(in the rows, 128 means zero)
First come named turns, each shown by rows before and after it. For each pair of rows after them, which turns, in which order, take the first row to the second? The first pair is done for you.
W:
[155 163 125 117 153  98 128  87] -> [164 167 134 143 157 121 127  91]
[142  97 112 114 121  88 132  75] -> [148 107 136 144 132 100 143  64]
[125 132 153 144 134 120 157 119] -> [132 129 146 157 133 143 146 135]
[147 175 185 122 114 101 136 104] -> [159 176 186 152 115 139 126 122]
Z:
[114 124 127 114 107 139 145 121] -> [115 122 123 116 108 144 144 124]
[111 133 147 128 108 134 130 138] -> [119 117 114 112 113 135 120 144]
[142 106 120 103 141 127 130 140] -> [132 127 159 118 135 118 145 127]
[113 141 119 129  92 151  98 170] -> [115 147 110  87 100  97 105 133]
H:
[151 120 114 158 171 145 139 116] -> [119  96  87 109 152 111 139 127]
[130 166 150  61  97  57 112  85] -> [204 181 149 163 139 171  83 105]
[165 136  89  94 152 102 108 101] -> [173 151 108 109 157 104 113  89]
[138 106 122 159 146 162 123 125] -> [102  91 110 107 124 112 132 124]

Each pair is two turns apart.
[131 135  85  94  85 107 106 185] -> [156 150 110 154  99 160 103 193] => H Z
[111 185 210 133  93 102 142 114] -> [ 76 121 123  67  69  97 116 168] => H H
[122 122 107 132 136 124 128 130] -> [121 126 117 133 139 116 135 120] => W W
[145 166 177 155 152  98 134 104] -> [144 146 132 102 153  63 124  97] => H Z
[112 110 121 140 142 161 137 149] -> [ 99 130 151 116 134 112 154 118] => W H
[106 149 163 134  88 150 109 168] -> [112 124 105  81  95 119  95 161] => H Z
[130 152 151 118 116 102 129 116] -> [156 140 113 114 134 113 112 116] => H Z
[ 96 118 127 138 136 102 166 105] -> [ 98  94  92 134 136 126 148 132] => H H
[144 140 128 143 155 135 120  99] -> [146 141 122 132 154 127 117  96] => W Z
[148  94  95 146 148 152 135 146] -> [119 115 146 133 142  95 174 106] => H W
[128  88 104 147 178 113 158 103] -> [128  85 106 164 174 136 154 119] => Z Z
[165 158 143 148 134 140 117 116] -> [133 122  99  89 120 100 117 125] => H W
[ 69 101 142 106 132  74 173 108] -> [ 97 117 174 192 149 153 171 126] => W W
[117 130  86  83 102 138  88 128] -> [109 153 142 100 122  97 134  71] => W W
[143 170 186 146 100 159 145 114] -> [153 114  72  68 114 132 114 126] => Z W
[158 153 184 175 148 171 112 118] -> [ 95 109 120  61  94 105  95 155] => W H
[142 132 132 158 139 150 113 133] -> [134 138 129 110 133  97 116 109] => W Z
[106 109 102 114 111 130 125 163] -> [130 152 162 154 133 122 148 114] => W H
[157 166 128 123  87 132  70 144] -> [155 176 144 123  86 119  77 131] => H H
[127 144 150 132 104 128  99 118] -> [127 141 144 127 100 129  95 124] => W W
[118 122 134 113 128 109 140 121] -> [128 113 124 139 134 147 132 141] => W Z
[147 135 143 139 122 105 132  87] -> [129 107 106 107 110  96 123 108] => H H
[146 135 133 149 133 170 117 151] -> [101 126 138  94 116  98 143 130] => H W
[ 93  97 118  86 133 146 120 153] -> [129 119 140 139 153 187 115 146] => H H
[136 108 121 133 160 104 147  94] -> [141  93 100 141 162 130 135 116] => Z Z
[118 119 133 119 116 145 150 143] -> [116 125 140 114 114 134 155 133] => Z Z
[135 138 125 135 132 151 133 111] -> [114 139 134 120 119 131 143 109] => H Z
[ 93 118 124  85  69 123 117 158] -> [ 87 116 146 124  72 153 128 170] => W Z
[172 150 141 145 154 128 129  83] -> [135 130 123  89 131  81 137  86] => H H
[ 96 116 133 105 123 112 128 119] -> [105 127 158 144 134 134 138 113] => W W
[136 125  90  95 122 124 102 146] -> [160 163 144 137 148 122 125  99] => W H
[126 138 144 136 126 139 127 146] -> [131 128 120 107 135 110 127 129] => Z W
[101 142 127 113  88  97 126 121] -> [152 133  82 132 120 136  99 123] => H Z
[144 104 128 155 164 138 162 104] -> [149  97 109 151 163 150 149 117] => Z W
[134 144 121 124 124 136 123 141] -> [133 151 129 120 124 124 128 131] => W H
[163 114  84 138 158 149 129 131] -> [141 130 112 102 146  86 152  96] => W H
[ 90 155 119 102  81  91 119 138] -> [ 99 138 112 154  90 158 112 174] => W Z
[ 91 127 132  97 102 111 108 135] -> [ 94 119 136 137 108 155 109 157] => W Z
[131  83  93 143 155 156 139 140] -> [118  82  90 109 152 115 150 120] => W W
